In the data rows, 128 means zero.
Here are some points, each followed by its number:
[104 107 106 117 118  94 167 102 125 119 105 148 120 104 142 154 123 137
 172 107 131 111 116 104 140 112 122 123 190 139 151 103 129 112 103 103
  99 135 125 116 132 138 133 144 131 118 122 109] 0
[138 142 105 104 110 105 103 110 154 109 154 125  97 134 105 120 153 110
 111 144 139 108 153 118 155 122 156 100 122 123 109 100  91 112  95 171
 109 137 110 141 112 182 137 121 102 198 135 149] 1
[125 201 127 131 113 151  99  96  94 101 131  99 100 152 106 140 152 112
 108 104 170  99 151 141 154 131 115 139 144 123 121 203 104 213 107 124
 135 124 116 106 158 160 112 124 103  85 106 106] 2
[102 140 105 108 117  98 137  90 124 118  93 119 112 126 108 160 118  98
 172 152 146  96 127 126 127 135 147 159 136 100 137 128 126 139 114 113
 135 146 116 107 135 122 136 138  99 139 147 144] 3
[111 127 124 108 231 111  96 111 168 195 149 109  98 149  95 101 121  96
 114 172 136 131 180 158 141 159 147 152 126  92 171 119 102 139 108 125
 120 100 112 210 105 126 131 136 117 169 159 134] 4
[ 93 231 135 144 148 132 115 120 159 138 147  85  98 213  87 111 104  84
 121 255 170 143 223 143 110 210 204 176 102  89 128 125  99 161 112 125
 127 107 117 233 109 137 163 136  89 134 174 156] 5
[110 130 131 115 124 125 115 106 120 124 107 113 124 124 100 122 112 110
 132 159 124 122 120 128 117 150 116 145  98 111 130 130 123 120 126 116
 150 107 124 130 116 107 123 113  99 129 162 124] 6
[158 131 106  95 112 112 106 123 100 108 111 142 109 125 118 112 173 119
 114 115 113 101 107 145 123 103  98 112 113 121 118 115 137 136 126 156
 142 164 106 114 120 148 102 124 108 111 148 171] 7
[127 157 117 121 114 124  99  93  94 113 122 112  96 147  98 131 141 115
 116 127 154  99 137 147 172 139 124 134 131 128 151 138 107 157 104 130
 131 137 114 109 127 128 118 118 107 107 112 102] 8
[119 107 122 111 147 120 112 136 115 147 104 122 188 102 113 105 100 138
 164 140  95 118  90 144 108 126 105 140 106 125 149 127 176 110 174  99
 173 116 112 105 102  92  98  94 139 121 167 116] 9
[101 135 144 147 150 159 111 108 122 140 131  97 117 157 109 113 126 114
 122 123 164 122 149 143 120 149 128 149 127  99 134 159 110 198 114 103
 117  96 128 140 124 137 131 136 130 104 110 106] 10
[143 151 122 114 103 102 104  99 107 100 124 105  97 136 100 146 161 118
 106 137 139  97 150 141 187 134 118 126 118 120 126 126  93 132  95 146
 123 157 125 118 109 142 113 135  92 115 136 123] 11
[116  89 112 127 107 151 130 129 124 130 117 117 149  96 175 123 134 192
 114 107  98 148 109  99 142 103 113  90 171 242  98  96 122  90 107 109
 101 104 110 120 145 124 116 102 171 130  91  95] 12
[ 91 128 175 255 159 255 172 159 154 115 135 118 194 177 197 106  93 110
 116  87 187 207 132 112  87 148 113 142 127 101 104 170 117 191 200 103
  95  88 202 128 156 110 195 162 194  85  94  96] 13
[169 115 112  97 105  98 126 125 111 105 103 159 124 116 127 124 128 125
 122 107 104 105 113 123 115 106 114 117 114 146 120 112 157 109 110 137
 141 141 117  97 112 117 100 124  99 134 149 163] 14
[145 172 102 123  99 140 107 211 103  99 113 128 186 118 124 124 128  87
 118 175 103 113 111 177  94 114  96 112  84 111  94 167 154 136 145 242
 251 201  89  97 128 126 110 104  90 122 133 255] 15
[114  95 108  99 113  94 130 112 143 129 136 131 105 106 122 126 128 137
 122 117 125 108 128 100 163 112 151 102 140 144 133  90 115  92  95 110
 100 118 133 141 120 133 131 135 138 161 117 101] 16
[109  99  99  96 154  98 142 121 105 143 128 102  91 109 104  99 160 131
 120  96 119 120 115 154 141 100  96 152 181 137 255 103 131 136 169 100
 110 122 202 134  91 125  92 120 114  91 157 107] 17
[ 94 152 135 134 161 107 134 104 152 145 127  98 106 145  96 114  98 103
 133 170 175 123 174 120 127 219 173 194 135  94 193 130 104 129 119  96
 112 104 148 166 119 121 160 125 105 147 149 101] 18
[ 93 201 112 136 138 136 112  91 114 132 101  95 107 169 102 128 135  93
 140 132 186 101 157 167 142 155 136 170 148  97 143 191 100 200 100 115
 130 112 125 110 136 146 137 127 101 115 117 119] 19
[106 150 105 122 132 109 123  98 122 116 106 153 100 125 120 199 133 112
 148 130 165 101 166 116 145 136 165 126 145 110 131 147 102 133  88 126
 104 108 115 113 162 135 170 159 121 163 113 113] 20
[165 135  89 105  99 122 115 145  96 100  99 157 129 111 146 155 202 119
 118 128  98  97  95 146 114  91  97  98 110 153  94 138 150 113 103 216
 150 221  85  86 151 143 112 112 109 127 115 255] 21
[146 102 149 136 125 114  96 155 145 119 129 140 153 112 126 110  98 129
 111 129 112 157 116 101 110 138 151 112  94 119 105 113 132  97 145 114
 124 108 114 138 116 100 131 109 156 139 116 107] 22
[128 125 119 107 166 139 100 117 108 181 134 112 118 136 103  97 131 103
 115 115 124 118 136 190 140 108 116 129 115 104 130 138 110 154 125 142
 131 119 103 127 105 132 101 123 128 109 148 132] 23
[245  89 165  99 135 118  96 152 103 119 133 168 173 100 128  97  99 160
 108 118  93 156  87 132 114 112  99 115 102 157 102 115 181 112 183 125
 169 154 108 107  94  94  93  91 172 104 142 106] 24
[129 113 105 104 126  97 134 105 138 119 104 163 110 101 112 150 131 130
 163 140 112 101 113 116 129 108 133 134 129 129 144 111 150 116 113 106
 128 120 117 107 122 102 117 133 114 140 170 120] 25
[139 112 170 134 166 147  97 124 143 139 153 142 131 139 131 102 107 140
 109  96 132 129 116 135 111 134 118 145 113  97 139 141 104 173 141 121
 127  89 158 119 110 106 124 137 184 101 111 108] 26
[176 120 105 109 113 128 100 102  90 115 117 137 109 108 150 117 186 138
 104 107 105 101 114 150 163 105  92  93 150 141 105 138 117 138 109 156
 133 153 101  96 142 144  93 122 137 102 110 127] 27
[145 140 181 150 163 180  93 152 133 127 204 108 120 157 118  92 102 106
  99 120 131 161 129 183 109 141 109 127 103 101 112 140 119 161 164 154
 116 101 137 158  92 114 132 117 156 107 129 120] 28
[101 182 143 159 136 170  90  91 103 131 149  91  98 183  95 112 144 119
 107 107 189 104 166 166 161 164 115 134 178 111 151 184  90 216 115 120
 127  99 140 128 137 156 118 109 104  95  98 101] 29
[151 108 124 109 110 140  96 114 107 125 121 131 143 106 128 109 110 152
 138 107 108 111 100 128 120 116 110 112 118 146 120 138 153 100 128 119
 152 126 117 109 116  99  97  99 132 104 128 124] 30
[103 165 130 163 175 178 111  99 117 164 131  85 110 177  93 105 112 102
 129 138 178 119 161 168 136 166 132 180 150  92 145 188  96 207 113 110
 134 103 114 142 124 142 143 124 114 111 127 127] 31
[103 104 108 112 129  98 133  84 126 141 107 127 101 128 119 156 135 160
 153 103 156 109 130 105 186 135 134 118 239 121 174 105  98 141  97  93
  95 103 143 111 147 138 139 132 144 142 102  92] 32
[123 130 127 123 135 131 113 121 120 125 115 119 159 115 120 130 110 108
 152 137 123 108 109 131 106 132 100 158 104 115 129 158 145 132 145 121
 180 126 117 101 126 104 108  98 113 113 146 125] 33
[ 81 123 102 156 110 104 255 136 195 126 102 131 124 139 159 156 114 106
 149 130 123 138 145 101  88 122 169 136 132 100 117  96 119 112 114 107
 101 116 132 148 143 145 209 197 103 173 127 130] 34
[118 117 104  98 120  89 164 111 158 119  99 155 140 111 127 170  97 118
 217 197 112  97 105 108  96 131 139 194 121  99 165 132 172 111 135 102
 159 143 108 111 135 102 135 128  95 176 205 127] 35
[152  94  89  80 169  83 148 121 115 149 104 251  91 105 135 112 230 122
 150  90 104  92  99 204 117  88  94 167 157 113 255 111 217 165 203 131
 112 130 154  92  85 106 101 205 114  96 255 155] 36
[116 211 156 144 121 149  97 136 122 116 183  91  99 238  93 107 124  94
  91 129 176 158 189 143 113 143 137 134 104 103 121 136  96 178 129 159
 128 107 123 184 108 144 136 124  97  95 117 146] 37
[131 147 142 142 132 117 111  97 115 107 129 135 120 156 131 122 115 118
 116  96 167 105 128 120 108 131 123 138 127 109 130 152  95 168 117 129
 104 107 150 118 133 135 134 154 126 105 107 114] 38
[154 137 136 111 119 111 108 190 151 108 201 123 108 170 108 109 115 101
  92 125 143 145 131 130 117 125 131 116  91 110 119  98 104 134 133 168
 108 119 118 138 109 137 138 158 111 117 144 151] 39
[116 170 111 123 123 128 115  98 116 116 119 100 108 142  94 147 123  99
 122 134 178 108 158 144 130 152 141 155 135 106 149 161 100 170  95 113
 122 115 135 115 127 129 131 107 106 109 126 120] 40
[127 147 141 113 117 122 102 118 102 122 109 110 135 116 108 124 108  99
 135 138 116 119 106 150 113 134 109 149 102 115 124 172 146 142 155 125
 174 137 114 111 109 109 107 109 103 103 129 140] 41
[123 126 116 108 139  90 116 101 250 135 150 131  91 142 100 128 124  95
 112 191 165 108 181  97 160 165 255 128 128  94 150 101  99 110  94 123
  98 106 118 172 110 144 177 167 115 255 157 118] 42
[158 125 143 147 118 132 122 106 125 100 125 151 131 124 154 161 116 137
 130 109 128 111 125 114 103 123 124 114 110 116 110 152 121 120 101 117
 117 128 135 103 163 131 134 141 153 107 102 110] 43
[108 138 109 113 104  88 183  95 140  97  87 186 128 117 149 255 127 117
 217 181 136  88 113 104  93 141 153 180 118 109 142 144 136 123 112 106
 129 164 113  86 173 114 173 162 108 149 155 141] 44
[138 140 108 109 100 112 109 132 100 105 110 117 128 115 112 124 137 118
 123 145 105 105 106 140 142 115 101 115 105 124 109 112 159 112 118 145
 179 179  97 100 124 128 108 102  98 118 124 170] 45
[165 137 255 161 116 133  92 140 151 101 187 104 137 153  96  96  86 112
 100 188 130 203 120 115 104 232 145 159  90 111 126 112 130 116 160 109
 156 116 139 179  94 101 116  99 111 120 155 106] 46
[138 109 128  97  96  92 110 162 149 102 175 113 105 120  99 101 119 112
 101 145 103 160 119 105 137 119 146 102 103 142 138  89 117  93 129 139
  99 132 126 175  96 135 115 128 103 138 180 153] 47
[ 96 104 123 123 129 121 180 129 119 131 108  95 125 108 119 109 105 134
 134 118 119 189 136 101 106 142 117 135 132 137 141 105 132  93 144  98
 121 103 155 141 120 109 121 104 115 116 107 100] 48
[140 136 255 119 129 144  87 149 108 120 255  86 106 152  85  88  96 118
  89 147 123 244 145 143 140 190 122 125  96 113 125 105  94 129 144 133
 131 114 160 254  97 118 102  99 109  92 121 102] 49
[108 162 167 130 141 128 111 173 156 122 132  96 139 150  91 101  90  90
 115 255 119 189 145 131 105 207 170 174  87 101 132 108 127 120 158 108
 150 116 123 207  95 112 136  97  95 160 183 133] 50
[125  98 120 115 131  92 112  96 170 133 143 148  90 113 120 119 121 155
 111 128 118 112 137 107 180 125 207 104 151 136 142  89  99 106  95 119
  88 107 136 130 109 135 134 147 123 183 117 110] 51
[111 160 172 210 113 142 119  91 144 102 172 117 101 214 122 133 100 104
 107 127 226 123 212 103 120 203 190 135 111 104 125 138  91 150 103 118
  97 109 181 134 164 152 210 192 119 119 109  98] 52
[126 154 116 134 110 154 122 135 107 108 121 116 126 149 119 123 142  96
 112 124 128 125 121 165  94 120 104 121 106 107 105 149 138 153 139 141
 139 132 110 113 126 139 119 133 106  97 115 163] 53
[119 107 101  95 163 103 113 103 103 167 111 111 134 101 101  92 115 148
 194 130 116  99 110 174 140 121  98 205 156 111 255 139 161 128 166  95
 165 126 125 112  90  97  92 102 119  96 208 107] 54
[125 108 108 120 110 107 143 110 115 115 129 144 113 135 161 154 153 124
 107 113 123 108 117 105 123 111 122 111 137 127 104 123 116 125 112 129
 104 147 132 105 160 150 147 157 131 119 113 115] 55
[135 105 159 137 162 149 106 134 142 135 179 123 113 139 106  93 112 124
  90  99 137 173 132 124 133 138 118 107 126 104 118 110 102 120 132 118
 101  99 151 180 103 122 119 129 172 123 106 100] 56
[105 124 108 182 213 164 130  95 141 181 113 154 118 143 168 158 136 109
 138 120 201 102 142 126 121 116 144 119 170  92 123 188  97 185  95 131
 101  92 111 112 214 152 220 179 178 165  92 117] 57
[134 119 115 127 114 128  96  98  96 142 139 111  96 114 123 137 201 146
 111  98 132  97 136 127 254 104 113  89 196 141 108 115 100 114  95 139
 108 118 111 120 147 194 113 113 147 119  98 102] 58
[150 142  93 124 112 143 122 102  88 137  95 158 128 111 157 159 210 127
 143 100 116  88 115 181 139  91  98 111 161 115 106 255 135 181 107 168
 163 138  97  88 186 133 108 128 136  98 100 136] 59
[133 113 127 102  96  94 134 168 137  97 133 138 122 128 126 114 113 124
 101 108 113 131 124 120 101 115 128 115 111 134 121 113 125 105 144 108
 114 136 133 120 101 118 105 130 112 107 140 136] 60
[255 124 165 109 114 106  96 137 114  93 246 134 103 167 104 100 154 127
  85  97 116 135 109 141 126 114 109 111 100 138 127 101 127 132 143 169
 127 151 150 129  94 142 103 137 112  92 133 131] 61
[128 117 153 162 124 170 107 110 113 116 125 138 144 128 148 125 116 129
 111  99 129 109 129 125 124 124 117 106 132 123  98 149 118 134 118 129
 117  99 127 118 149 124 126 129 167 116  95 102] 62
[ 85 124 104 223 203 161 210 131 169 167  94 150 181 160 219 143  94 110
 198 107 169 116 117 120  83 112 120 161 136  90 136 163 138 185 183 106
 101  89 142 112 162 110 213 171 161 127 108 117] 63
[114  98 111 105 111  98 168 121 130 132 121 124 113 101 137 108 129 174
 136  95 103 131 121  94 151 102 120 113 183 155 155  92 134  91 114  95
  97 109 195 137 115 103 107 124 151 115 107  95] 64
[ 85 109 106 138 166 232 150 158 122 255  92  92 219  94 119 107  95 115
 205 169  98 143 104 128 105 129 110 120 150 114 103 138 143  86 124  96
 152  96  96 138 132 106 115  90 152 147 102 102] 65
[134 150 101 121 117 113 110 116 119 123 110 131 117 117 122 146 128 101
 135 149 108  93 113 130 115 117 124 128 112 114 106 141 115 121 112 151
 142 144  97 113 133 113 146 128  94 148 124 183] 66
[169 111 118  96  99  92 109 145 145 112 140 143  97 112 105 130 147 109
  95 153 103 112 123 101 182 110 149  91 114 139 109  89 115  92  96 149
 105 166 103 129 100 154 112 115  99 172 140 140] 67
[119  96  93  96 102 117 123 140  96 128 108 114 124  90 149 135 187 145
 125 106  94 115 108 116 132  89  95 100 155 188  99 111 158 101 117 148
 134 168 107 107 128 135  97 105 128 111 113 129] 68
[ 93 134 131 189 144 190 121 124 148 140 157 107 109 151 127 120 154 118
  96  98 166 139 185 121 146 110 148  95 147 111  99 117  90 124 101 158
  88  85 129 152 150 182 152 159 151 135  94 101] 69
[141 163 138 153 102 120 122 125 120  95 134 150 132 147 127 159 138 106
 105 114 142 127 133 113 106 141 129 117 102 122 108 134 117 136 110 135
 134 147 116 105 154 144 155 142 111 111 107 129] 70
[215 132 104 104  98 118 101 186  96 110 104 163 176 102 140 128 144 120
 119 124  90 112  93 158 102  95  96  95 100 156  92 131 207 101 141 208
 203 215  87  96 120 110  96 101 119 113 132 213] 71
[127 105 101 118 107  96 130 115 118 112 105 180 103 103 186 140 168 148
 113 100 114  99 113 104 124  98 108 110 164 144 112 112 130 109 104 130
 111 122 124  96 140 141 123 155 149 123 109 121] 72
[ 87 180  93 120 184 152 126 101  95 205  87 108 118 118 112 156 180  93
 223 132 137  88 128 228 128 103 104 157 220 103 124 255 114 207  91 135
 141 122  89  96 166 167 131 120 111 123 116 163] 73
[125 158  90 111  99 114 112 114 114 103 104 130 116 118 120 179 150 101
 122 149 123  91 117 121 121 109 136 114 110 114 100 130 126 121 101 173
 146 213  95  96 150 168 139 125  95 141 136 205] 74
[ 97  99 113 129 113 124 151 145 132 126 113 125 136  91 159 136 127 167
 117 116 109 168 120 100 124 112 120 101 122 161 104  96 123  95 109 106
 110 122 128 131 132 125 117 103 154 142  99  97] 75
[105 100 103 143  99 121 242 127 127 105  99 158 184  99 219 156 106 192
 146  90 116 152 103  92  91 106 109  96 133 167 117 110 154  96 140  93
 114 126 180 107 157  97 124 121 155 104 105 103] 76
[104 135 113 157 138 168 126 130 126 138 112 161 160 130 173 127 135 107
 124 113 147 112 128 147 106 104  97 126 128 104 108 183 128 194 147 128
 129 115 110 108 151 116 144 143 136 119 125 138] 77
[142 110 112  95 103  83 117 110 168 111 144 146  94 122 108 127 142 125
 103 132 109 115 140  96 185 122 161 100 129 147 134  91 115 100 101 117
 108 133 138 135 106 155 120 153  98 171 153 122] 78
[115 113 107 108 126 107 109 102 136 137 136 112  90 119 104 142 165 118
 112 139 131 107 168 112 214 115 168 105 168 130 126  96  93 109  88 123
  95 130 120 146 125 209 135 119 121 176 113 125] 79
[112  99 105 140 110 128 123 106 131 133 100 119 135  92 136 142 112 151
 132 126 112 117 124  96 141 113 136  96 130 157  97 104 115 101 103 117
 103 122 105 115 177 129 128  98 126 168 101 105] 80
[158  91  98  92 155 112 110 163 113 156 131 241 119 109 145 114 214 115
 131  88  92  94  98 181 127  85 101 103 141 127 111 105 152 125 144 212
 107 123 102 101 100 137 106 139 160 128 132 184] 81
[113 152 135 120 117 132 120 102  95 105 100 106 138 124 108 119 113 117
 154 141 127 116 116 145 104 144  99 203 104 106 142 190 140 166 156 106
 185 139 125 108 110 101 112 105 113  91 140 126] 82
[167 121  97  92  98  80 100 122 185 114 139 151  94 125  93 154 154 105
 109 194 109 101 138 114 166 108 193  99 106 111 136  89 127 101  97 182
 114 175 103 160  97 162 139 142  84 255 255 181] 83
[147 104 113 112 117  98 108  91 135 117 129 193 100 115 133 162 184 134
 115 105 136  93 144 107 170 112 130  96 168 128 108 107  99 118  93 145
 104 120 112 111 147 175 151 185 160 160 102 114] 84
[ 97 147 125 138 160 141 134 255 148 126 162  94 143 163 100  97  97  87
  99 169 116 226 142 157  96 128 127 151  96 103 131 109 122 124 183 116
 148 122 117 237  97 127 128 103  93 119 142 160] 85
New points follow, each followed by the number of its nearest point above, looking only along the 5 directions in which the numbered points spread most.
[134 133 105 100  98  88 104 144 146 110 132 118 105 131  99 134 145 110
 105 164 110 111 132 112 131 124 147 104  94 125 111  98 120  92 104 167
 119 169 101 134 116 153 120 132  89 206 161 174] 67
[165 109 150 104 146 129  92 150 116 151 182 103 107 131  93  94 128 104
  90 137 112 144 128 157 200 114 124 104 110 113 109 102 115 101 113 167
 124 116 110 180  94 131 104 102 114 142 156 129] 39
[158 149 255 214  94 182 103 191 137  96 254  94 185 179  94  94  85 115
  85 158 119 255 140 104 102 229 141 111  83 132  96 121 111 122 153 123
 148 117 137 171 106 111 123 106 118 100 113 102] 49
[ 97  95 107 116 114 149 103 135 138 172 111  99 116  97 114 118 122 128
 127 134 104 149 128 107 178 119 145  94 142 145 102  97 100  96  95 113
 105 111  99 177 133 132 122 102 127 195 104 116] 16
[121 125 185 161 206 211  97 117 126 177 150 120 135 149 119  93 114 130
 108  96 137 144 128 143 120 149 109 132 117  98 124 153 117 188 160 108
 127  92 141 139 109 101 109 112 236 111 110  91] 26
[161 105 109 111  98 136 104 124  96 110 101 143 153  92 158 112 168 153
 116 105  95 101  94 139 133  95  85  96 118 207  94 138 175 111 113 182
 171 186  87  99 136 109  93  98 132 104 108 139] 81
[ 95 110 104 118 109 122 185 125 112 145  96 104 130 109 146 132 104 133
 157 109 100 135 115 113 106 105 111 140 163 140 124 110 131 109 124  92
 108 122 133 118 141 125 124 131 114 110 110 115] 17
[255  95 211 104 119 141  88 244 109 105 158 148 218 101 118  87  97 153
  92 115  89 196  94 124 110 105  95 102  86 174  98 112 223  93 196 152
 190 135 103 115  89  93  92  92 170 110 139 126] 24
[142 161 105 132 124 121 113 250 133 107 121 179 171 131 151 140 150  87
 103 142 114 111 112 159  87 107 118 127  84 106  95 144 148 135 147 255
 155 141  84 111 132 146 139 136  99 160 143 255] 45
[165 150 188 140 173 122  94 125 125 112 216 123 105 200 109 101 124 101
  91 107 171 127 152 154 141 142 129 128 106 105 127 130 100 166 117 167
 117 103 142 155 101 144 127 151 117 119 128 123] 37
[135 121  98  97 144 117 102 142 119 160 111 116 114 118 101 109 123 102
 121 144 108 108 113 195 121 106 106 153 113 107 132 152 146 135 149 155
 156 135 100 122  99 118 101 115 108 136 205 176] 41
[155 122 117 104 147 110 104  92 122 137 127 137  98  97 116 128 138 111
 129 127 120 100 109 120 184 114 131 119 144 109 123 135 111 118 101 153
 115 126 101 119 124 133 111 121 114 169 127 122] 11
[108 126 124 132 108 103 150 100 141 101 106 139 135 120 136 180 106 136
 147 141 149 105 124 101 110 145 135 156 111 111 141 131 140 121 121  98
 137 122 136 103 155 103 135 137 109 122 126 106] 17
[128 255 118 155  87 117 174 121  92  84 100 112 159 167 142 207 115 104
 126 133 145 112 111 143  85 131  99 192  93 104 117 225 167 219 160 121
 218 255 120  86 174 125 124 147  88  89 149 176] 82
[112 166 157 126 155 115 109 140 199 134 153  92 115 196  85 102  86  86
 100 236 147 171 170 128 114 203 189 187 100  92 147 103  94 125 131 123
 126 103 124 246  94 118 149 120 101 149 186 134] 50
[147 116 150 140 130 163 119 140 107 115 132 122 152 124 135 109 108 128
 106  98 127 158 109 132 106 114 109 114 100 123 123 138 137 146 158 121
 125 104 137 117 109 103 116 112 160 102 111 118] 26
[121  90  90  89 109  95 255 130  94 116  82 246 243  87 255 164 119 255
 255  95  90  89  83 102  87  84  83 133 164 217 136 118 255 100 217  91
 156 159 120  84 128  87  91 105 166  97 138 112] 76
[115 116 103 102 111 106 138 102 135 130 129 135 112 119 130 121 139 141
 137 110 122 106 130 100 144 113 129 108 145 130 140 106 124 111 107 117
 102 108 143 115 126 131 118 150 138 130 128 103] 80
[119 125 127 116 193 105 100 117 173 158 129 108  99 148  87 101 114  93
 125 166 131 116 161 148 151 146 159 143 125  93 163 114 101 124 111 140
 121 106 112 182  95 126 135 111 111 181 146 119] 4
[100  88  93 111 117 113 255 111 102 122  83 164 185  90 255 185 131 208
 255  99  90  98  86 101  98  95  94 128 180 151 127 118 235  96 130  95
 115 134 109  87 157  95 104 124 151 119 114  94] 76
[116 118 135 123 133 121 113 102 146 126 110 127 128 120 120 128 117 128
 128 129 138 120 128 109 119 147 133 128 130 110 132 125 113 120 119 110
 108 106 135 119 124 110 142 143 127 135 126  99] 17
[136 116 196 157 121 142 104 111 149 115 140 129 128 138 135 112  96 142
 107 106 142 160 122 101 127 159 124 107 117 123 117 117 111 120 123 108
  97  96 168 126 140 119 139 112 159 112 107  93] 56
[ 87 121 103 157 122 128 225 107 149 142  98 108 101 133 128 145 112 116
 154 116 147 135 144 101 102 123 132 144 178 104 164 108 118 123 119  91
  98 107 187 131 133 135 171 162 122 126 114 104] 34
[ 88 106 102 158 139 143 255 215 155 162  93 138 228 105 185 135  93 114
 179 122 112 147  96 108  91 111 116 131 121 108 118 107 202 108 167 102
 114  99 116 130 133 108 160 130 143 148 122 127] 65
[146 126 115  90 127 100  98 120 138 139 142 138  89 117 103 145 142 110
 103 152 125 105 140 135 172 112 172 108 115 110 115 101 103 112  99 178
 118 129 109 142  99 152 128 145 107 207 153 151] 1
[ 97  90 143 106 150 131 176 197 168 158 131 108 151 102 135 104  93 175
 128 115 100 239 100  97  92 123 125 115 135 153 144  88 166  95 206  90
 101  96 180 168  86  93 107 109 178 119 117  90] 48
[113 125 114 155 146 153 129 130 123 125 106 130 148 137 149 150 121 107
 138 105 146 105 120 144  93 112 109 148 124 100 105 186 128 179 141 133
 112 111 117 111 155 121 137 146 128 108 110 133] 77
[191 131 189 154  97 117 112 178 112  95 206 129 121 172 131 103 121 127
  92  89 132 174 109 137  99 123  99 151  94 120 117 134 132 205 243 140
 131 121 215 122 103 110 113 147 135  84 125 111] 28
[ 97 173 132 170  93 170 128 121 105 103 112  96 154 120 124 151  90 103
 121 196 125 131 141 108 104 161 138 120 105 127  94 148 111 113 107 132
 169 146 105 118 187 122 138  98 101 130  98 139] 23
[123 109 125 105 178 254  96 112  81 209  91 108 160  96 147  90 144 165
 176  91  98 100  94 255 134  94  83 136 190 150 143 254 181 158 187 125
 227 107 108  90 105  97  83  89 233  91 106 110] 77
[135  93  89 101 102  98 157 117 119 109 102 209 107  93 218 177 198 208
 137  99  91  91 100  90 159  86 119  86 193 202 102 101 126  89  92 117
  99 137 118  93 174 145 116 136 189 153  98 106] 72
[151 117 132 103 118 145  97 137  96 124 116 118 175  94 115 103 116 159
 122 135  99 122  96 131 130 107 101 105 109 178  98 130 153 101 124 133
 177 153  98 104 118  96  87  90 123 110 117 127] 30
[120 121 105 115 133  90 106  99 219 141 135 168 101 124  91 147 129  99
 119 183 134 105 171 100 151 130 236 104 108  99 129  97 104 100  95 136
  97 108 102 159 116 157 178 153 103 255 153 154] 42
[121 124  93 100 106 101 115  94 132 127 113 142  94 116 115 165 195 138
 127 108 134 100 145 108 205 106 128 102 193 142 128 105  97 112  92 120
 103 134 123 123 144 191 135 143 126 146 110 109] 84
[109 111 141 127 127 122 153  96 137 114  98 121 145  98 138 172  93 151
 196 145 113 102 113 101 114 152 137 145 128 118 145 143 129 102 114  87
 131 112 127 111 141 101 129 108 141 137 125 100] 17
[114  86 108 132 151 180 164 235 122 178 115 125 230  90 196  97 105 197
 131  98  89 226  98 105  99  99  96  99 138 173 116  98 187  85 189  96
 103  88 126 136 119  96 108  98 255 120  92 100] 76
[207 113 122  98 102 106  96 126 127 116 194 131  94 109 100 112 171 137
  93 111 109 119 135 109 255 105 122  90 128 147 114  92 103  98  91 182
  98 135 106 150 108 174 104 121 131 143 121 128] 67
[115  94 115 161 111 156 166 152 119 115  92 154 240  95 231 133 104 176
 141  97 101 148  97 100  91 113 117  97 126 152 102 112 168 100 124  98
 104 120 133 107 167  93 118 109 176 127  92 102] 76
[255 101 135  92 104 102  86 156 103 113 214 123 103 105 110  95 174 150
  86 104 100 140 112 122 248  95 116  88 106 210  96  86 118  87 104 227
 121 137 113 133  99 141  85 101 118 123 129 118] 61
[108 122 174 164 115 115 142 104 164 106 140 111 114 158 117 120  91 128
 110 130 159 143 152  96 110 219 171 142 121 125 152 105 105 122 126 105
 104  96 199 157 127 103 165 134 131 115 117  96] 56
[ 94  86 138 141 145 155 202 164 142 173 117 101 158  95 176  97  95 237
 135  98 108 221 116  87 108 124 125 106 163 176 134  94 136  93 161  88
  91  89 199 153 101  97 124 105 233 111  93  87] 76
[ 91 249 116 152 145 135 115 133 151 135 138  87  98 211  92 128 108  84
 108 202 203 132 217 158 112 173 169 168 100  84 140 126  99 169 109 129
 120 105 111 201 122 195 202 151  92 165 134 158] 5
[ 97 157 111 136 111 111 134  95 122 116 103 122 107 122 121 211 125 111
 162 141 161  94 142 116 121 150 158 129 136 116 129 164  98 128  91 110
 135 136 112 103 177 133 143 137 104 135 109 112] 20
[136 107 155 156 144 178 116 128 111 129 137 108 144 147 117 100 111 110
 110 115 123 153 120 151 118 133 108 117 103 119 110 154 108 135 139 132
 136 107 133 130 125 119 125 114 145 102 104 117] 26
[138 142 231 160 107 159 105 151 112 105 139 111 188 134 108 104  93 116
 119 168 116 181 117 127 101 209 130 133  84 113 107 160 151 124 176 113
 196 109 116 127 104  95 114  95 111 101 130 117] 85
[255  86 165 113  82  91 140 163 120  85 235 255 126 113 245 117 146 255
  88  84 102 194  94  86 106  98  98  88  97 255 106  87 157 105 160 108
  96 175 255 111 109 111 105 167 194  91 109  93] 12
[117 169 102 114 129 112 106 100 104 126 110 117  95 139 114 154 180  99
 122 132 136  96 139 153 143 112 132 129 123  97 109 160  99 162  97 164
 120 122 102 113 157 168 143 143 104 114 130 150] 8
[123 113 130 135  91 223  93 140  87 109 115 100 178  91 157 111 135 160
 105 108  93 153  96 118 137 106 101  88 112 220  84 134 136  92 102 129
 166 148  89 103 163 130 105  86 144 104  87 117] 30
[139 129 132 138 123 110 119 118 135 100 140 164 105 131 128 145 106 119
 114 114 142 108 124 124 114 137 128 132 113 106 109 135 122 147 128 130
 105 130 147 114 120 109 147 166 119 114 116 126] 70
[147 151 130 137 130 121 110 121 123 115 169 125 115 169 117  97 123 100
 103 104 143 109 123 159 109 123 117 139  97  97 140 141 121 185 151 143
 120 114 153 117  97 122 129 151 111 109 151 140] 23
[130 100 133 120 159 255  89  93  91 244 110 101 149  93 121  97 137 193
 149  99  98 112 103 167 220 106  86  89 214 198  98 167 121 104 113 131
 147 100 101 101 133 109  98  86 255 104  87  98] 62
[ 98  89 128 146 130 152 183 144 123 168 115 101 147 107 132  99  95 162
 149 105 104 196 113  99 112 126 109 119 150 146 129 103 142  99 164  97
 120 104 142 130 113 106  99 102 167 104  99 102] 48
[ 88 103 107 157 118  95 255 102 236 118 102 142 123 107 188 177 102 145
 185 118 155 131 139  90 103 125 180 132 175 119 163  98 108 104 116  83
  86  98 201 130 160 106 203 169 147 153 105  98] 34
[108 158 108 130 117 101 182 121 159 109  93 131 146 123 117 166 100  87
 197 222 123 107 113  99  87 153 161 190 104  95 132 134 134 137 150 109
 163 156 116 116 139 103 177 142  89 165 189 162] 35
[136  91 111 111  94  98 130 131 127 122 129 124  99 107 113 128 138 135
 104 117 101 125 121 102 167 108 140  90 136 157 117  84 111  94  97 120
  96 133 127 152 112 155 114 121 118 145 106 110] 16
[143 149 122 140  91 144 100 122  91  94 121 107 120 113 127 139 145 145
 101 122 112 114 113 108 148 112 104  92 114 182  94 123 111  99  97 148
 168 196 104 100 173 156 114  94 112 110  97 134] 27
[103 177 110 137  93 125 125  92 111 107 102 120 105 123 117 207 136 109
 131 170 141  99 160 103 154 138 185 111 135 105 109 152 108 122  93 140
 125 144  95 109 209 164 157 123  98 168  95 126] 20
